128 stands for zero in the data rows.
Some points, one per row:
[ 72 142 128 114 156 184  72 100  86 156 114 114 128 128  86 128 128 114
  72 114 142 100 142 100 156 128 100 142 114 114 142 156  86 156 114 170
 128 156 114  72 114 199 184 156 100 156 142 114]
[156 128 170 128 114 114 142 142  86 114 170 142  43  72 142 142 156 114
 128 128 156 184 128 142 128 128 128 170 100 100 100 128 142 142 142 114
  86 114 128 142 156 114 100  86 156 142 156 128]
[128 114 142 114 114 142 114 170 114 142 114 114 114 100 142 128 128 128
 100 128 114 156 142 114 114 128  86 142  86 100 142 100 128 100 100 142
 142 100 170 128 170 114 156  86 142 114 128 142]
[156 100 156 199  86 100 170 114 170 114 184 142 142 184 142 170  72 128
 156  86 128 142 100 227 156 128 142 114 142 170 170 156 128 184 142 128
 142 142 128 114 100 114  86 114 128 128 114 114]
[ 86 128  86  86 128 156 142 114 128 142 114 156 114 128 114 156 184 142
 128 128  86 128 156 142 128 156 114 114 128 156 128 114 100 142 128 114
 128 128 128 128 128 142 156 114 128 142 114 114]
[170 114 100 142 170 128 100 142 156 114 100 128 114 114 142 128 142 100
 128 114 170 128 114 156 170 128 128 142 128 100 156 128 100 142 184 128
 170 156 156 142 100 114 100 142 100 100 100 114]
[156 156 128 142 128 114 114 128  57 114 170 114  72  86 156 142 156 128
 184 114 156 170 114 114 114 156 114 184 114 100 142 128 114 142 128 156
  72 100 114 128 114 114 128 114 156 142 170 114]
[114  86 128 114  86 128 156  43 128  72 128 142 128 156 128 128  86  72
 114 184 114 128 114 156 142 114 128 114 128 128 128 100 142 142 114 170
 199 114 128 128 142 114 142  72 128 114  57 114]
[128 142 114 142 142 128  72 128 114 128 100 114 128 114 128 142 128 128
 128 128 128 156 142 128 114 128 128 100 142 156 128 114 128 128 100 142
 142 142 128 114 142 100 128 114 114 128 100 128]
[128 114 156 142 156 170 128 156 142 128 128 156 128 114 156  86 156 114
 100  86 170 100 142 114 142 142 213 142 142 156 100 142 142  57 114  57
 128 114  57  72 156 100 142 199 156 142 142 156]
[142 142 100 142 213 128 128 128 100 114 156 142 114  57 142 128 142 114
 114  86 100 142  29 114 156 128 114 142 142 128 170 128  57 128 156 114
 156 213 184 184 128 114 142 156  72 100 184  57]
[156 156 114 114 100  86 170 170 142 142  72 142 128 128 142 142 128 114
 128 156 156  57 142 114 156 114 184 142 114  57 128 184 128 156 156 114
 128 128 128 128 114  86 142 128 142 114  86 142]
[128 114 128 156 128 128 142 128 142 128 114 142 100 114 142 128 128 114
 142 128 170 184 128 128 128 114 128 156 114 100 142 142 156 128 114 114
 128  86 128 142 170 114 142 114 142 114 128 142]
[184 170 142 128 114 114 114 142 114 114 156  57 128 100 128 128 142 156
 114 128 184 114 114 128 184  29 128 128 114 114 128 142 100 128 142 142
 142 128 142 114 100  86 142 128  72  57  86 170]
[156 156 128 128 142  86 100 142 128 128 114  57 128 142 100 142 128 156
 114 156  86 114 128 142 142 114 142  86 156 114 100 128 128 142 142 142
 142 128 142 128 114 114 128 114 114 100 128 128]
[128 114 128 156 128 128 142 142 128 128 170 114 100 128 156 156 156 142
 114 156 114 128  86 156 142 128 100 142 170 114  43 156 156 142 100 142
 128 142 114 142 142 114 128 114 142  86 142 114]
[ 72 114 156 184 184 213  43 100  86 156 114 100 142 128  43  86  86 142
  57 100 114 142  86 100 170 100 184 156 114 114 128 184 128 156 170 128
 170 100 100  15 100 184 142 213 100 142 156 114]
[ 86 100  57 128  86 184 170  43 142 142 114 170 156 142  57 100 128 114
 170 170 100 128 128 114 114 114 114 156 170 114 142 128 142 170 142 100
 184 114 184 142 184 142 128 156 142 114 156 142]
[128  86 128 128 156 170 128 100 142 114 170 128 142  57 156 128 156 184
 114 114  86 128 100 128 142 199 128 142 142 114 142 142 142 142 114  43
 170 213  86 199  86 241  72 199  72 142 156 128]
[114 114  72 128  86 170 170 156 142 142 114 114 156 114 128 114 114 100
 142 128 114 142 142 128 156 114  86 128 156 128 142  86 128 114 100 142
 142  86 170 156 142 128 142  86 156 114 114 156]
[114 142 142 114 142 100 128 128 142 142 100 114 142 156  86 128 100 156
 128 156 114 100 156 128 142 128 114  57 142 128 128 114 128 114 100 128
 100 128 128 128 114 100 142 128 128 128 100 128]
[184 184 128 128 114 114 142 170 128 128 128  43 128 128 142 142 170 184
 142 142 213  86 142 128 170  29 199 128 128  86 128 199 100 156 156 114
 142 114 142 114 100  72 128 128 128  15  15 114]
[156 170 114 128 114 114 142 128 142 142 100 128 128 142  86 128 142 156
 128 114 156  86 156 128 142  57 142 114 128 114 128 128 114 156 142 114
 114 100 128 142 114  86 156 142 142  86  72 128]
[142 114 156 170  86  86 156 128 128 114 142 128 142 114 156 199 100 128
 114  86 170 142  86 128 100 114 170 114 128 100 142 170 128 142 170 114
  86 128 156 128 114 114 128 100 170 142 128 128]
[156 128 114 142 100 128 114 142 114 114 114  72 156 142 128 128  86 114
  86 114 100 142 114 128 156 100 128 114 128 128 128 142 114 142 128 184
 142 128 128 114 100 114 156 128 100 128 114 142]
[128 114 100 128 128 128  72 128 100 114 156 100 100 114 156 114 170 128
 128 128 142 170 114 128 100 114 128 170 114 114 114 114 128 142 114 142
 114 114 114 114 114 100 114 114 142 128 142 100]
[128 142 128  86 114 114 142 128 114 100 100 142 114 128 142 128 128 128
 156 114 114 156 142 114 128 128 114 156  86 100 128 100 142 128 114 114
 128 100  86 142 156 114 142 114 142 170 156 128]
[114  86 128 128 114 128 156 170 128 100 142 100 128 170 114 100 128 142
 142 100 114 114 184 100 100 142 142 114 128 142 128  86 128  72 128 142
 114 114 114 142 128 184 142 128 156 128  86 142]
[100 114 128 100 184 128  86 114 114 156 100 114 128 156  57 128 142 114
 114 100 128 114 170  72 156 142 114  72 142 128 128 100  86 156 114 156
 114 142 142 100 128 199 184 128 100 142 142 128]
[142 128 156 128 114 100 114 114 114 100 156  86  86 114 156 170 114 156
 142 114 142 184 114 100 114 128 142 142 114 100 156 128 128 156 128 142
  72 114 142 142 128 114 128 100 184 114 114 128]
[ 86 128 156 142 170 170 156 100 142 114 128 156 142 114 128 128 142 142
 114 100 100 142 142 199 128 170 114 142 142 170 142 128 184 142 128 114
 156 170 128 184  86 199  86 142  86 142 142 114]
[156 128 114 156 100 100 156 128 128 128 100 128 156 156 142 156  86 114
 184 114 156 142 128 128 114 128 142 142 142 199 142 114 156 142 156 128
  86 128 142 128  86 156 128 100 170 128 142 128]
[ 86 128 156  57 156 100 142 142 142 128 100 114 156 156  86 128 128 156
 100 142 114  86 156 128 156 156 114  43 142 128 114  86 114 100  86 128
  86 128  86 114 114 100 170  86 128 170 128 128]
[100 100 114 156 156 114 128 142 114 128 142 156 100 128 128 142 199 128
 114 156 100 100 114 156 142 142 114 114 156 114  86 156 156 142 114 100
 100 128 128 114 156 128 142 114 114 128 142 128]
[156 114 114 100 100 128 128 100 128 114 100 114 128 128 128 114 142 114
 114 156 142 142 142 114 114 114 114 156 128 128 114  86 142 114 100 114
 170 128  86 114 170 114 170 114 100 114 170 142]
[ 57 170 100  86 128 156 128 156 142 114 100 156 128 128 128 114 184 184
 114 128 114 128 156 100  86 170 114 114 128 100 142  72 142 114 128 114
 142 114 128 170 199 100 128  72 142 199  86 114]
[142 156 142 184 100 100 156 128 128 114 128 142 128 128 156 184  86 100
 156 100 156 142 100 100 128 128 114 114 142 128 142 142 128 170 156 128
 100 128 128 128 114 142 128 100 170 142 156 128]
[ 43 128  43 100 213 128 114 128 100 128 128 142 156 142 114 128  72 142
 114 114 128 100  72 114  72 128 114 170 114 128 156 142 100 114 227 128
  72 142 170 184 142 114 100 100 128 128  43 156]
[142  72 142 156 128 128 170 128 100 128 184 156 114  86 156 170 170 156
 114  86 156 142 100 142 128 128 114 170 128 114  72 170 114 142 100 156
  72 142 128 114 114 114 142 100 170 142 142 142]
[114  72 128 128 170 142  72 156  86 156 128 114 114 128 114  72  86 142
 114 142 114 128 128  57  57 114 114  86 142 128  86 114 142 142 128 128
 100 128 128 142 184 199 156  72 128 142 100 142]
[128  86 114 128 114 142 142 114  72 156 114 170 156 128 128  86 100 156
 114  86 184 142 142 114 100 100 142 128 142 142 128  86 128 156 128 128
 156 114 128 128 128 128 184 142 156 156 170 142]
[128 128 142 170 142  86 114 142 184 128 156 128 142 114 142 128 100 114
 114 128  72 100 100 156 100 170 184 100 128 128 142 170 100 142 142 128
 156 142 142 142 142 128 100 142 100 142 142 114]
[114  86 142 142 156 184 170 100 184 128 142 156 142 114 128 142 114 184
  72 114 114 170 128 213 156 156 184 142 128 184 156 156 142 142 128  57
 170 199  72 142 114 170  72 170 100 128 142 142]
[114  72 170  43 156 128 128 213 128 199 100 156 184 128 184  43  86 184
 100  86 170 114 142  86   0 114 128 142 184 114  43 100  57 170 142 255
 128 142 114 128 213 100 142 114 213 142 213 142]
[156 156 170 128 142 114 114 142  72 100 100 114 128  86 156 142 142 128
 156 114 142 142 128 100 128 128 114 142 142 128 142  86 114 142 114 142
 114 142 128 128  86 114 114 114 128 156 156 128]
[128 114 156 199 156 184 114 156 100 114 142 170 128 156 156 156 100 128
 128 100  86 114 100 114 156 128 142 100 142 114 128 156 199 142 156 128
 128 156 128 100 114 213 156 114 114 142 142 114]
[142 128 142 213 100 114 142 114 142 114 142 142 128 128 170 213 100 142
 213  86 142 142  86 142 114 142 156 128 142 156 142 156 114 142 156 114
 100 142 156 142 114 114 114 100 170 128 128 128]
[128 114 128 114 114 142 114 170 114 142 142 114  86 142 128 114 156 142
 114 114 114 170 142 100 114 142 114 142 100 100 128  86 142  86 128 142
 128  86 128 142 184 114 142 100 142 156 128 128]
[128 142 199 156 100 128 156 128 170 114 184 128 128 100 156 156 114 100
 142 128 128 142  86 156 156 128 114 100 142 114 156 142  86 142 142 114
 142 128 156 128 142 114  86 128 128 114 114  86]
[142 156 114 128 100  86 128 142 156 142 128 100 142 170  86 114 114 156
 114 128 142 100 170 128 128 128 128  72 128 156 114 114 128  86 142 156
 114 128 128 128 114 114 170 128 128 114 100 156]
[128 128 114 100 142 128 142 128 142 128 100 156 100 114 142 114 142  86
 170 142 128 128 142 128 114 156 114 142  86  86 114 114 170 114  86 114
 128  72  86 156 184 114 114 128 184 170 128 114]
[128  72 128 128 114 128  29 142  86 114 170  86  72  86 156 128 156 114
 128 114 142 184 128  57 114 142 100 128  86 100 128 100 114 142  86 142
  72 128 114 114 114 170 170 100 170 156 170 128]
[142 114 114 199 114 114 128 128 128 100 128 142 128 184 156 184  86 100
 114 114 170 114 114 142 170 114 114 114 128 128 100 156 156 170 128 170
 114 142 128 100 114 142 156 128 156 142 156 128]
[100 142 156 142 170 170 156 100 156 100 128 142 142 114 142 170 128 114
 114 100 114 156 128 184 156 156 128 142 142 156 156 142 170 142 128 128
 156 170 128 128 114 184  72 142 114 128 128 128]
[114 170 156 142 213 142  86 100 170 128 184 114 142  43 142 142 128 100
  86 114 114 128  15 170 156 199 142 156 128 128 156 128  29 142 156 114
 199 241 213 184 128 142  86 170  43 156 156 114]
[156 142 128 142 128 114 142 128 100 114 114 128 100 114 142 114 128 128
 156 128 156 170 128 114 128 128 114 184  86 114 128 128 170 142 114 128
 128 100 142 128 156 114 114 128 128 128 170 128]
[100 128 128  72 142 142 142 128 142 142 100 142 100 114 100 142 128 156
 100 128 128 114 142 128 156 156 114 128 128 114 114 128 128 142 128 114
 100 128 128 128 142 170 142 128 114 170 128 114]
[170 170 114 142 156 114  86 184 184 156 100 128 128  72 170 142 100 128
 128 156  86  72  86  57 100 142 142 128 128 128 156 199  72 142 142 128
 156 199 156 100 170 114 142 142 142 114 114 128]
[142 100 142 142 184 170  72 114 170 114 142 128 128 114 142 170 128 114
 100  86 100 128 114 184 142 156 114 128 114 170 170 128 114 142 128 156
 142 156 114 184 100 184  72 156  72 128 128 114]
[142 156 114 142 170 128 156 170 156 142 100 170 114 114 156 156 100 128
 100 142 114 114 142 100  86 156 128 156 142 156 142 170 128 114 170 114
 142 184 100 128 156 114 128 128 184 128 114 114]
[142 128 142 114  72  86 114 142 114 100 128 114 170 142 114 156 100 156
 128 100 100 114 170 114  43 114 184 114 128 114 142 100 128  86 142 114
  72 142 156 128 114 114 128 100 142 142 114 156]
[128 170 156 142 142 114 156 114 142 100 142 128 100 128 156 184 142 170
 100 142 170 128 114 128 114 156 100 142 199 114  72 142 142 142 128 142
  72 128 100 156 170 114  86 100 199  72 114 100]
[100 184 184 114 128 114  86 142 128 142 114   0 142  72 170 142 128 199
  72 128 128 114  86 128  72 128 156 142 114  72 128 128  43 142 100 114
 156 100 170 170 142 114 100 170  43  43 114 114]
[170 170 142 142 128 128 128 142  57 114 128 100  72 128 142 100 156 114
 184 128 114 170 142 114 128 128 114 170  72 100 156  86 156  86 128 142
 142  72 128 114 128 114 114 142 100 170 170 142]
[142  86 100 114 128 142 128 142  86 114 128 142 100  86 142 128 170 156
 100 100 142 114 142 114 100 156 100 199 128 128  86 114 114 142 114 156
  86 142 128 114 128 142 142 114 142 128 142 128]
[ 57 170 170 100 128 128 128 170  86 142 142 114  86 128 128 128 142 156
 100 114 128 156 170 100  72 156 114 170  72 100 156  72 142  72 128 128
 142  86 128 128 199 114 114  72 114 170 128 142]
[156 128 114 142 128 100 100 114  86 100 114 170  72  86 156 142 128 128
 199 100 170 184 142  57 100 156 114 142  57  86 156 100 128 142 114 142
  72  86 128 128 128 170 128 100 227 184 142 142]
16 more points follow, each with its number after it:
[142 142 142 100 128 142 142  86 100 142 142 170 142 128 128 100 170 142
 128 184  86 128 128 128 100 114 114 156 142 114 128 114 156 142  86  86
 142 142 100 128 170 100 100 128 100 156 142 100] 0
[128 100 100  86  72 114 128 100 128 100 227 156 114 100  57 100 156 114
 100 184 114 100 100 100 142 156 114 114  57  72 142 114 156 142  86 128
 142 128 128 170 114 114 142  72  57 156  86 241] 1
[ 72  43 100 114 114 114  86 142 100 114 128  86 114 142  43 142 142 170
 100 114 142 100 170 142 142 156 100 114 128 128   1 100 128 128  72 184
 100 156 114  86  86 128 156 114 142 128 156 128] 2
[156 156 156 142  86 128 114 128 128 128 184 114 156 156 142 142 114 114
 100 100 128 156 100 170 156  72 114 114 128 142 156 156 114 114  86 170
 114 142 142  86 100 100 128 100 128 114 142  86] 3
[ 86 142 142 142 170 156 128 100 156 100 114 156 114 128 128 170 156 142
 100 114 114 128 156 184 128 199 100 156 128 170 128 128 128 142 128 114
 128 156 114 114 128 156  86 142 142 128 114 114] 4
[156 114 142 100 142 128 170 114 114 114 100 128 114 156 114 114  72 128
 100 114 128 128 156 100 156 128 114 128 128 128 128 100 128 114 170 142
 156 128  86 142 128 114 156 128 142 156 114  86] 5
[156 142 128 156 114 114 114 128 170 114 114 128 142 213 142 128 114 114
 170 114 128 128 142 170 114 170 100 128 128 156 156 100 170 142 156 100
 142 128 128 142 100 170  86 114 128 114 128  86] 6
[ 86 114 199 142 184 184 100 142 114 128 114 128 128 128 114 128 170 114
 100 100 100 128 114 114 142 128 170 100 142 100 156 156 100 142 142 128
 142 114 128  57 128 156 114 170 114 142 114 128] 7
[170 128  86  72 100 156 100  86 142 114 100 100 142 156  86 114  72  86
 114 128 128 142 156 128 156 114 128  86 114 170 114 128  86 114 128 156
 142 142  86 100 100 114 184 100  86 156  86 142] 8
[114 142  86 114 170 114 128 142 184 114 213 170 128 142 100 142 142 128
 128 128 142 100 100 100 142 156 114 114 170  86 128 114 114 100 170 100
 114 128 128 184 142 100 142  72 128 100 100 199] 9
[ 86 114 114 142 170 114 142 128 114 128 114 142  86 114 128 142 213 142
 128 156  72 114 128 142 128 156 114  86 156 114  29 156 156 142 128 142
 100 128 128 128 156 142 142 114 114 128 142 142] 10
[128 128 156 170 142 213 100 114  86 156 156 142 170 114 128 114 128 199
  86 114 114 170 114 142 142 100 184 128 128 156 114 156 184 142 100  57
 184 184  43  43  29 184 128 170 128 156 142 114] 11
[100 170 128  72 128  86 128 128 156 156 100 128 100 128 128 128 170 100
  86 170 156  86 156 170 156 170 114 114 128 142 100 128 128 142 128 128
 142 128 128 114  72 142 100 142 114 142 100 142] 12
[114 156 114  72 142  72  86 128 114 170 128 114 114 142 100 128 184  86
 100 170 128  86 156 128 170 100 114  72 142 142 100 114 114 142 142 142
 142 142 128 100  86 114 114 128  86 142 100 142] 13
[156 156 156 199 114 114 128 128 184 128 156 114 170 227 142 128  72 100
 199 100 128 142 128 213 156 114 100 100 142 199 184 114 114 142 142 128
 156 142 128 114 100 128  86 114 114 100 128  72] 14
[142 199 142 184 114  86 142 128 128 142 142  86 170 241 142 156  72 142
 100 100 170 128 100 128 184 100  86  86 170 142 170 142 114 142 170 128
 142 128 114 128 114 114 128 114 114  57 142  72] 15
Which of these numbered points is nearest to each point below, looking only along the 7 directions in which the first points spread most? Its number follows each.
[156 199  43 142 114 128 199  72 128 156  72 199 142 170 114 100 184 184
 213 199 114 142 170 128  72 156 142 170 142 100 128 100 170  72 100  29
 128  43  57 156 170 100 114 156 142 128 142 114] > 0
[100 128 142 156 142 170 114 100 128 114 128 128 142 114 142 156 142 128
  86 114 114 142 114 184 142 170 114 142 128 184 142 128 170 142 128 156
 142 184 128 170  72 213  72 156  72 128 114 114] > 4
[128 170 142 114  72 156 184 114 114 142 128 114  86 128 128 114 128 114
 142 170 114 170 170 128 142 142 114 114  57  86 142  57 128  72  86 128
 142  86 184 142 128 114 142  72 100 128 114 142] > 1
[114 142 142 100 128 128 170 100 128 100  86 156 142 156 142 128 114 142
 114 156 128 128 128 100 128 156 128 156 142 114 128 128 142 142 128 114
 114 142  86 128 170 114 128 128 142 142 128 114] > 10
[170 128 142 170 128  86 114 156 100 128 114 128 142 114 156 170 128 100
 128 114 156 156  72 114 128 114 114  86 128 128 128 142 100 184 170 142
 100 128 128 128 100 100 156 100 156 156 156 128] > 3
[100 156 128 142 156 128 114 142 170 142 100 142 142 128 142 142 156 128
 128 142  72 114 142 213 128 184 128 156 142 184 142 156 156 142 128 114
 156 170 114 170  86 170  86 114 100 128 128 128] > 4
[170 213 128 156 170  86 142 114 142 142 156 170 184 255 142 128 114 100
 114 100 170 114 100 114 142 100  72 128 199 170 184 100 114 128 227 114
 128 128 128 156 114 114 128 114 114  43 142  43] > 15
[100  86 114  72 114 142 128 100  86 170 114 114 170 128 114  86  72 142
 114  86 114 142 128 114 100 100 114 128 156 156 142 128  86 156 142 156
 156 114 142 100 128 142 199 170 128 142 199 156] > 2
[128 114 156 156  72 114 114 128 128 114 128  86 156 114 170 227 114 156
 156  86 156 156  86 156 128 114 156 142 128 184 142 170 114 156 100 142
  72 156 156 114 100 114 156 100 156 142 142 128] > 3
[156 142 142 199 114 114 114 128 184 128 156 142 156 213 156 170  86 114
 156 114 142 128 100 213 156 142 100 114 128 184 156 142 128 156 128 114
 142 142 128 128 114 128  72 128 128 114 128  72] > 14
[156 100 128 156 114 142 114 142 170 128 142 114 142 156 142 128 100 128
 170 100 114 142 142 213 142 170 114 128 128 156 156 114 156 142 128 128
 156 142 128 128  57 156  86 114 114 114 114 114] > 6
[ 86 100 156 114  72 128 142 128 128 114  86  43 156 184  86 170 100 114
 100 142 170 114 170  86 142  86 170 100 128  86 128 114 128 156 170 170
  86 128 156 114  86 128 128 156 114 114  86 100] > 8
[142 114 128 128 170  72 100 170 128 142 114  72 156 142  86 114 142 156
 128 156  86  86 156  72  72  72 142  57 142 100 128 114 114 142 128 142
 128 128 128 128 156 142 142 128 142  72 128 142] > 13
[170 100 114 184 114 114 114 128 184 142 142 128 156 199 156 156 100 128
 142  86 128 142 114 227 184 114 114 128 128 199 156 142 114 142 128 128
 142 142 128 114 100 114 100 114 128 114 128 114] > 14
[114  86 100 114 128 156 142 142 114 114 114 156  86 128 100 128 170 156
 114 142 128 128 170 142 142 156 114 114 142 142  86 114 156 142 128 100
 100 142 128 128 142 142 142 114 142 142 142 114] > 10
[ 86 114 114 128 170 114  72 128 114 114 114 142  72 128 114 114 213 142
 142 184  72 100 156 142  86 170 114 100 156 114   1 114 170 128 128 142
 114 128 128 114 142 142 128 114 114 128 142 128] > 10
[128 142 170 114 114 114 156 142 142 100 100 170 156 128 184 142 114 114
 156 156 114 100 142 100  86 142 170 142 142 100 128 156 142  72 199 128
 114 128 128 142 170 114 100 142 156 142  72 142] > 9
[170 170 114 142 114  57  72 170 128 156 156 114 142  86 114 156 142 114
 142 170 170  29 100  86 170  72 170 128 100  72 128 184 100 156 128 128
 142 142 100 100  43  72 142 142  86  86  57 213] > 15
[170 100 128 142 128 128 128 128 170 114 142 128 128 100 170 128 156 170
 114 142 100 156 128 100 156 184 184 142 142 142 128 213 199 128 170  72
 170 199  43 184 100 184  86 199  86 114 128 100] > 4
[100  57  72  86 114 142 114 142 100 114 128  86 128 100 128 100 170 156
  86 100 100 128 128 128 100 128 114 184 114 142  43 128 128 142 100 184
  57 142  72 114 128 128 199 100 128 170 142 142] > 2
[156 114 128 100 128 170  86 128  72 142 100  86 142 156 156  43  72  43
 100 114 170  72 142 142 100 128 156 142 128 170 114 100 128  57 128 170
 114 100 128  72 128 114 156 156 128 142  57 128] > 2
[156 114 128 156 114 128 114 142 170 100 114 128 142 128 170 142 114 114
 184 128 100 128 142 128 142 170 142 128 142 170 128 170 170 156 184 128
 142 142 142 128 128 170 100 142 142 128 128 114] > 6
[ 72 170  72 100 114 170  43 170 100 128 142 128 100 128 128  57 128 213
 100 170 241 142 128 114  43 156 156 142 114 128  72 114 184 142 128 114
  86 142 128 170 184 128 114  57 114 142  86 142] > 10
[128 156 156 128 170 128 128 142 184 114 100 128 142 128 142 128 156 128
 142 142  86 128 142 213 156 184 128 114 142 213 156 170 170 156 114 128
 156 170 114 142  86 170  86 128 114 128 156 142] > 4
[170 100 114 114 100 114 128 142 184 128  72 128 156 142 142 142 128 128
 156 128 170 128 142 184 156 184 142 156 128 170 128 114 128 156 128 128
 142 142 156 142 100 142  86 128 114 114 100 128] > 6
[ 72 100 170 100 170 184  72 128 128 170  86 128 128 128  86 156 114 142
  86 100 128 114 100 114 156 114 142 100 114 128 156 170  86 142 142 156
 128 156 142  43 128 199 156 156 128 170 114 100] > 7
[ 86 142 170  72 199 128 128 184 156 156 100 142 128 128 114 142 213 128
 114 100 128 114 170 142  86 142 128  86 142 184 128 128 100 156 142 142
 100 142 128 114 170 142 170 114 142 142 142 128] > 10
[142 128 142 199 100 100 128 128 114 114 170 128 100 142 156 184  72 100
 100 142 184 156  72 156 170 100 114 114 156 114  43 170 156 184 142 184
 100 142 114 128 100 100 100 100 156 142 156 128] > 3
[142 114 128 184 142 100 128 142 128 128 100 128 142 100 156 199 128 128
 114  86 156 142  86 114 114 128 128  86 156 114 128 156 114 170 156 128
  86 128 156 128 114 100 142 100 184 128 142 128] > 3
[156 100 142 128  86 114 142  29 114  72 114 100 128 184 142 128  72  57
 114 184 114 142 114 114 156 100 114 114  86 128 142  72 114  86 184 199
 199 100 128 142 114 128 170 142 100 142  43  43] > 8
[142 114 128 100 114 156 170 100 114 114 128 142 128 128 114 100 170 142
 114 156  86 156 114 156 114 142 142 184 128 156 128 142 142 142 128 114
 142 142 100 128 170 114 114 114  86 142 128 142] > 0
[ 86 170 142  72 213  57 142 114 128 142 142 142 100 114 114 170 199 100
 142 156 156  86 142 142 156 128 114  57 156 114 128 128 128 142 128 100
 142 142 142 114 128 114  57 128 100 142 114 184] > 12
[100 128 142 156 170 142  57 114 142 100 142 142 128  72 142 128 142 170
 100 100 100 128  72 114 128 156 184 128 128 114 142 128  86 114  72  72
 184 184 114  72 128 114 100 184 128 142 170  86] > 7
[170 170 100 128 100  72 114 184 128 142 128  43 156 142  86 128 100 156
 100 170 100  57 142 128 128  43 213 114 100  86 128 170 114 156 170 156
 128 128 142 100 100 100 142 114 114  72  86 142] > 15
[170 142 156 170 100  86 156 128  57 114 156 128 100 114 156 142 100 114
 170 100 184 156 128 100 114 142 114 170 128 142 142 114 100 170 170 142
  72 142 128 128 100 128 114 100 156 170 184 128] > 3
[142 100 128 128 128 128 114 142 114  72 100 142 114 128 142  86 114 128
 128 100 114 142 142 142 114 100 128  86  86 142 128 114 128 114 114 170
  86  72 114 142 142 100 170 142 142 156 100 114] > 5
[142 184 156 142 114 114  86 128 114 128 199  86 156 156 170 156 128 156
 100 100 156 142  43 142 184 100  86 114 156 156 170 184  86 128  57 142
 128 156 142 100 128 100 128 128 114  57 156  72] > 3
[142 114 114 128 142 170 128 128 128 114 128 142 128 114 156 142 142 156
 100 114 114 156 128 142 142 156 114 142 142 156 142 142 128 128 142 100
 156 170 100 156 114 142 114 156 100 128 142 114] > 4
[156 128 142 227  86 100 156 114 142 114 184 142 142 156 156 170  57  86
 199 100 100 156  86 170 128  86 142 100 128 170 170 170 114 184 156 128
 100 142 128 100 114 100 128  86 142 114 128 114] > 14
[142 156 114 114 114 142 170  86 142 142 114 114 128 142 128  86 156 100
 156 184 114 142 156 128 142 142 128 100 128 114 170  57 170  57 100 142
 142 114 142 142 142 114 128  86  72 142 114 142] > 1
[128 128 156 156 142 213 128 128  86 128 156 170 170 114 114 114 142 213
  72 114 100 170 114 142 128 114 184 114 128 156 114 142 184 142 114  57
 156 142  43  57  43 184 142 170 128 170 142 100] > 11
[128 100 156 142 170 142 100 142 170 114 170 142 142 114 142 114 128 170
  72 114  86 128 128 156 128 199 213 142 128 114 142 199 213 142 128  72
 184 199  57 156 100 184  86 170 100 142 156 114] > 4
[156 100  72  43 128  86 128 199 199 184 128  86 128 156  86 100 114  72
 142  86 199   0 213  29 142 142 170   1 114 199 100  86 142   0 128 128
  57 114 128 128 114 241 255 128 156 100  72 213] > 8
[142  86 142 170 170 100  86 142 128 100 156  86 128 128 114 170 128 114
 128 128 100 100 114 156 142 213 100  43 128  86 156 100 170 184 142 128
 142 142 128 114  57 227  43 128  86 142 100 170] > 6
[114 114  86  72 128 184 184  57 156 128 100 170 156 142 114  57 184 156
 128 199  86 128 142 114 100 128 114 128 184 114 156  57 199 114  86 100
 142 128 128 156 184 114  86  86 128 156 100 100] > 0
[ 86 100 170 184 156 241 128 114 128 114 128 156 128 114  86 142 114 156
  86 100 100 170 114 156 156 114 199 142 128 156 142 199 142 142 128 100
 142 142 100  43 114 170 142 184 128 142 128 128] > 11
[184 142 128 156 114  86 100 128 184 142  86 114 170 241 142 114  72 114
 128 100 156 128 114 184 170 156  86 114 114 199 170 114 100 142 156 156
 142 142 142 114  86 142 100 128 100 114 142  72] > 14
[142  57  86  57 114 142 100 184 114 156 100  43 142 114 184 114 156  57
 114  72 184  57 142  57 170  57 199 142 128 184 114 100 128  57 142 142
 142 114 128  72 128 170 170 156 128  72 128 199] > 2
[142 114  72 156 128 184 128  57 142 156  72 114 170 128 114  57 199 128
 128 199  86 128 156 114  86 128  57 156 184 114 156  43 184  86  72 100
 142 128 128 142 170 114 100 142 114  57 128 128] > 0
[142 156 128 128 114 100 100 156 128 128 114  72 156 128 128 128 114 128
 128 142  86 100 142 128 128 100 156  86 128 128 128 128 142 128 142 156
 128 128 184 114 100 128 142 128 114 100 128 142] > 13
[114 142 156 114 114 128 114 142 114 100 114 142 100 100 142 142 142 142
 114 114 142 142 142 114 114 156 100 142 100 100 128 114 114 156 100 114
  86 128 142 128 128 114 142 114 170 142 156 128] > 10
[142  29  57 156 128 114 142 142 128 128 128 170  86 100  57 156 128 114
 114 114 156 128 170  72 142 128 114 100 142 128   0 142 142 142 114 184
  57 128 128 114 128 199 114  86 184 128 128 142] > 2
[ 72 142 170  86 199 114 184 100 142 156  86 184 114 128 100 142 170 156
 100 100 128 114 170 128 128 156 128  72 156 114 142 142 114 156 142 128
 100 128 128 128 170 142 156 114 142 156 114 114] > 10
[114 114 142 114  86 184  86 156  86 142 128  86  86 100 142  86 114 142
 114 114 114 170 170 114  86 114 114 128  57  86 142  57 128  72  86 128
 100  72 199 156 128 128 142  43 114 142  86 142] > 1
[142 156 128 142 114 128  86 128 114 114 156 142 156 156 156 142 100 128
 100 100 128 142 100 128 142 114 100 114 156 142 156 156 128 128 128 142
 114 142 128 114 128 100 142 114 128 114 156 100] > 3
[142 156 156 114 142  43 184 142 142 156 114  72 156 156  72 114  86 170
 142 170 128  57 170 128 100  57 184  72 128  57 128 170 114 142 170 114
 128 100 114 128 114  72 128 128 156  72  29 142] > 15
[128 170 156 114 114 156 100 142 114 128 142 114  72 142 156 128 128 128
 142 128 114 170 156 114 128 142 114 128 100  86 156  72 128  72 128 128
 142  72 184 156 156 114 128  72 128 128 128 128] > 1
[156 170 128  86 170  86 114 156 170 199 114 128 142 128 156 142 128 114
 142 142 142  72 128 114  86  86 114  86 142 114 156 114  86 128 128 128
 156 170 142 128 156  86 128 128 156 128  86 142] > 9
